50 stands for zero in the data rows.
Some points, each followed by its number:
tensor([60, 23, 34, 66, 49, 65, 40, 31, 53, 71, 41, 21]) 0
tensor([31, 46, 10, 66, 53, 46, 63, 58, 50, 78, 50, 45]) 1
tensor([45, 47, 32, 66, 83, 50, 62, 42, 85, 54, 47, 60]) 2
tensor([34, 21, 36, 56, 30, 54, 55, 21, 64, 50, 62, 36]) 3
tensor([77, 32, 58, 33, 66, 27, 44, 52, 30, 35, 52, 50]) 4
tensor([31, 46, 34, 53, 37, 48, 47, 46, 55, 62, 42, 46]) 5
tensor([99, 58, 50, 52, 56, 62, 44, 65, 60, 47, 40, 29]) 6
tensor([61, 29, 72, 58, 68, 73, 58, 40, 29, 54, 73, 44]) 7
tensor([50, 44, 52, 51, 49, 54, 40, 45, 36, 58, 62, 56]) 8
tensor([90, 47, 74, 25, 20, 67, 40, 00, 29, 22, 62, 02]) 9
tensor([57, 50, 69, 57, 35, 37, 37, 26, 51, 44, 36, 43]) 10
tensor([47, 67, 57, 30, 17, 57, 50, 46, 42, 39, 29, 46]) 11
tensor([37, 41, 36, 54, 36, 89, 35, 27, 47, 58, 38, 64]) 12
tensor([66, 33, 40, 37, 42, 40, 57, 34, 47, 53, 44, 43]) 13
tensor([44, 45, 55, 20, 38, 51, 42, 29, 44, 33, 66, 87]) 14
tensor([63, 37, 63, 28, 43, 50, 57, 11, 68, 57, 56, 61]) 15
tensor([17, 57, 43, 44, 47, 62, 64, 76, 64, 36, 53, 44]) 16
tensor([65, 86, 99, 30, 63, 42, 51, 73, 48, 11, 62, 33]) 17
tensor([60, 64, 75, 52, 69, 06, 56, 24, 48, 00, 39, 44]) 18
tensor([34, 39, 39, 68, 38, 54, 36, 46, 35, 36, 54, 60]) 19
tensor([92, 75, 71, 63, 53, 46, 47, 52, 50, 56, 30, 13]) 20
tensor([62, 99, 99, 18, 69, 39, 40, 62, 58, 26, 65, 24]) 21
tensor([69, 08, 59, 42, 15, 49, 38, 59, 04, 47, 60, 43]) 22
tensor([58, 55, 55, 44, 51, 48, 50, 42, 67, 40, 30, 42]) 23
tensor([62, 65, 39, 43, 40, 45, 48, 36, 43, 40, 45, 39]) 24
tensor([00, 61, 33, 50, 45, 79, 55, 95, 28, 92, 49, 64]) 25
tensor([46, 67, 68, 69, 75, 78, 43, 97, 54, 37, 74, 57]) 26
tensor([55, 65, 33, 41, 37, 60, 55, 65, 56, 43, 52, 52]) 27
tensor([60, 42, 17, 41, 21, 40, 70, 48, 59, 52, 35, 30]) 28
tensor([50, 15, 55, 08, 33, 27, 52, 43, 01, 25, 55, 83]) 29
tensor([53, 59, 45, 54, 61, 38, 50, 49, 53, 51, 46, 50]) 30
tensor([36, 59, 60, 64, 70, 64, 48, 42, 67, 52, 73, 67]) 31
tensor([51, 43, 39, 49, 50, 70, 50, 73, 65, 58, 44, 55]) 32
tensor([45, 72, 61, 62, 61, 55, 97, 62, 47, 35, 86, 81]) 33
tensor([55, 48, 45, 56, 25, 52, 38, 30, 47, 33, 32, 68]) 34
tensor([08, 55, 19, 63, 73, 62, 52, 99, 60, 66, 66, 81]) 35
tensor([64, 43, 67, 39, 59, 42, 41, 54, 29, 30, 65, 39]) 36
Which point above is nearest to each new point by angle, seen from the average point of the numbered points? Its number follows each.
tensor([31, 43, 97, 02, 17, 61, 75, 25, 33, 24, 71, 84]) 14
tensor([39, 61, 54, 39, 32, 58, 53, 69, 57, 67, 33, 50]) 25
tensor([55, 49, 31, 45, 34, 45, 48, 42, 47, 46, 37, 37]) 28
tensor([63, 43, 57, 44, 49, 41, 49, 48, 41, 43, 48, 40]) 4
tensor([26, 57, 51, 50, 28, 58, 48, 63, 41, 53, 43, 50]) 25
tensor([47, 63, 60, 58, 51, 57, 43, 80, 42, 51, 61, 39]) 26
tensor([76, 51, 56, 75, 82, 39, 50, 32, 72, 32, 76, 39]) 2
tensor([60, 41, 59, 30, 47, 30, 48, 61, 39, 39, 39, 69]) 29
tensor([34, 58, 61, 45, 63, 30, 54, 50, 35, 30, 47, 55]) 18
tensor([48, 55, 58, 53, 50, 39, 44, 34, 44, 57, 37, 52]) 10
tensor([39, 59, 44, 65, 62, 48, 59, 21, 63, 62, 41, 39]) 2
tensor([66, 39, 38, 50, 24, 48, 43, 57, 56, 35, 36, 47]) 28
tensor([87, 20, 31, 44, 48, 34, 55, 41, 47, 79, 12, 38]) 13
tensor([60, 17, 45, 47, 49, 73, 42, 72, 23, 37, 56, 33]) 22
tensor([63, 56, 83, 25, 63, 41, 38, 28, 39, 75, 65, 35]) 21
